One turn moves every row onto another: examples first, then more rows asked
mubes: [ 11.3  -8.6 -31.4   5.9  -8.5  -8.7  16.6 -19.9 -11.5 -22.7 -32.2 -14.1
   5.2 -17.3  22.2]
fisi: [ 39.2   3.2 -12.2   2.3   5.0  -2.0  14.8 -14.3 -26.4  -3.5 -16.0  -4.8
   2.7 -15.7  15.1]
Mabe: [ 17.3   7.0  -7.4  13.4 -17.9  -7.6   9.5   6.3  11.1  12.2  -0.1   2.6
   5.3  -5.5  -2.3]
Redu: [ -4.4   6.4 -16.6 -12.9  -7.1   9.4  15.5  -2.2 -22.9   5.4  -8.4 -13.5
  -8.7 -33.8  -1.0]
Vuzad: [ 18.7  -3.0  -7.4  -4.6  -7.3  -0.1  33.8  -0.5   6.1 -23.5 -31.3  -7.2
 -13.0  -7.7 -13.1]
tipu: [ 18.9   9.5 -23.4  18.6  13.0  -9.8  19.5   2.4   7.0   2.7 -18.4  -4.8
 -10.9 -25.6   2.7]
Seg: [ 12.6  -6.7 -14.3   9.8 -22.4 -16.9   9.0  -6.3 -18.3 -15.3  12.7   3.0
 -19.3 -17.4  18.5]
peze: [  8.0 -15.4 -26.7  19.0  -4.0   9.3  27.5  -7.4  14.2  -0.9 -12.9  18.5
 -10.1 -15.8  -4.0]
koti: [  2.3 -14.5 -41.5 -22.6 -21.8  -4.9  24.1  -2.7 -26.3   1.5 -17.5  -6.3
  -9.4 -14.3  10.4]
debog: [  3.8 -19.6 -18.4  13.1 -21.1 -12.8  29.1 -10.0  -3.3  -7.2 -25.9 -11.9
  16.5  -1.3  13.2]
Gisaf: [ 27.9  -8.4 -25.7  -4.3 -22.3   1.5  19.0  -6.1  -5.5   7.4 -12.2  -3.0
   5.2 -25.4 -25.3]
gimu: [ 15.1  24.4 -31.4 -17.4 -17.0 -16.5   3.4  -2.3  -3.4 -13.9  -5.8  -1.0
 -10.4 -12.0   8.4]
Kat: [ -0.6 -24.3 -26.6  -1.6  -7.8  -7.2   5.0 -24.6 -13.4  -2.3 -19.1   1.5
   7.0  -2.5   2.3]
sadar: [ 13.8   4.1 -31.3 -10.4  -4.7 -16.5  31.1  15.9 -21.9 -19.6   3.9   9.9
  -7.0 -19.0   0.1]
luk: [  8.1 -11.0 -22.0  14.7  12.8  12.8  25.3 -15.7 -21.2   1.7  -4.1  -5.8
   4.8 -11.2  -2.6]
Lub: [  9.7 -11.7 -22.9 -23.1   2.2 -11.0   2.8   8.7 -15.7  -5.4 -18.6  -4.2
 -22.4 -15.2   3.7]
mapi: [ 20.7   6.0  -5.2   5.9 -11.7  -1.6  12.0  -1.6   2.4 -25.5   1.2   0.2
 -21.1  -6.2  27.5]
mov: [  6.0 -13.3 -21.5  -4.1 -22.4 -17.9  39.8  -7.3  -2.4  -1.5 -26.0 -11.2
  15.3 -10.4  15.5]
mefo: [ 23.8 -16.9 -23.4   9.1  -4.1   0.7  18.9   3.7  -4.6  23.1 -10.2   9.4
  -8.9 -25.4  16.1]
dafa: [  8.4 -17.2 -21.9 -21.7 -14.9 -18.9  21.5   8.1   4.0 -20.4 -16.6  11.0
  -2.4 -22.1  -3.8]
Bov: [ 16.5 -24.6 -26.3 -20.1   4.6  -1.0  21.2  19.2 -14.5  -9.0 -11.5   2.2
   5.6 -14.1   6.9]
Fida: [ 20.1   5.3  -6.8   7.1  -8.8  -3.5   6.3  12.3   4.0 -19.4   7.5  -8.4
 -16.3  -4.6  16.6]
Kup: [ -0.6   0.4 -33.3   1.2  -2.1  -8.4  43.2 -13.0 -14.2   0.5 -15.9  -0.4
  11.1 -16.3 -10.3]
kesas: [ 16.9   5.6 -31.6 -17.5 -12.4  13.7  29.8   4.9 -10.1  -5.0  -2.4  17.6
 -24.7 -19.6  11.8]
dov: [ 34.4   1.0 -38.9  -9.3 -11.9  -8.5  39.4  10.1   1.6 -12.1 -19.9  -0.1
   6.5 -11.9  10.3]
lam: [ 16.7  19.2 -14.2   7.9 -26.8  -8.6  22.9 -13.6   7.5  10.3  -8.6  -7.5
  -4.3  -9.9  21.8]
nese: [ 30.5  -1.3 -20.9   4.5 -23.4  16.2  14.9 -19.7   2.9  -2.5 -21.9 -18.0
 -10.2 -20.5  -6.6]
komi: [ 21.5  -7.4 -24.5 -10.7  -4.3  22.3  18.6  16.1   3.0  -1.3 -27.1  -1.9
 -15.6 -14.4   9.3]
gumeb: [ 15.1 -13.0 -28.5 -14.7   4.1 -12.6  22.8  18.7 -22.3 -15.2  -7.6  12.1
   2.3 -18.5   2.2]
tuni: [ 24.7 -15.6 -13.9  10.6 -34.5  -1.5  22.6   5.5 -18.3  -1.8  -3.7  17.0
  -3.7  -3.1  -6.1]
kon: [ 26.5 -10.9 -32.3  12.8 -14.3   0.0  47.1 -11.4 -13.8  -8.5  -6.5 -14.5
  -5.6  -4.6  21.8]
fel: [ 34.7   3.0 -18.8  -2.4  -9.0  11.8  11.1 -13.8 -14.4  -2.6   4.2  -4.4
 -15.8 -28.6 -12.9]
kib: [  6.2   6.4 -18.9   9.6 -18.2 -11.4 -10.1  -6.6   1.6 -14.3  -9.4  -2.9
 -18.8   1.6   3.0]
mag: [ -5.7  -1.7 -22.4  -5.1 -19.6  -6.9  22.7 -34.9  -1.0 -13.2  -2.0  -4.8
  -3.5  -1.9   2.5]
bet: [ -1.3  19.7 -24.2  -1.0 -25.8  17.5   6.2  -0.8  -1.3  -7.8 -14.1  -2.7
  -7.8 -23.9   0.0]
viti: [ 29.4   1.3 -16.5   0.1 -11.1 -13.3  39.4  -5.6   4.5 -12.9  15.3   6.8
  -5.9  -6.2   4.5]
dar: [  4.6 -19.0 -20.7  20.1 -12.2   0.6  20.9 -11.4  -2.9 -13.3 -15.5 -14.2
  17.0   2.9   8.5]
bedo: [ 18.0   6.7 -17.2   5.0 -19.3   4.0  22.3 -18.5   0.6 -25.1  -1.8   3.3
 -14.0  -6.4  33.2]
Ragug: [ -4.3   1.7 -14.2  -9.3 -23.1   8.5   9.1 -16.6  -5.1   9.6  -5.9   2.1
  15.0 -24.4   1.5]

Redu goes to bet
fisi goes to Vuzad
Now these:
kon goes to dov
mapi goes to debog
fel goes to nese
koti goes to gimu
mubes goes to dafa
Kup goes to kesas
Fida goes to dar
komi goes to Mabe
mov goes to sadar
mefo goes to tipu
Lub goes to kib

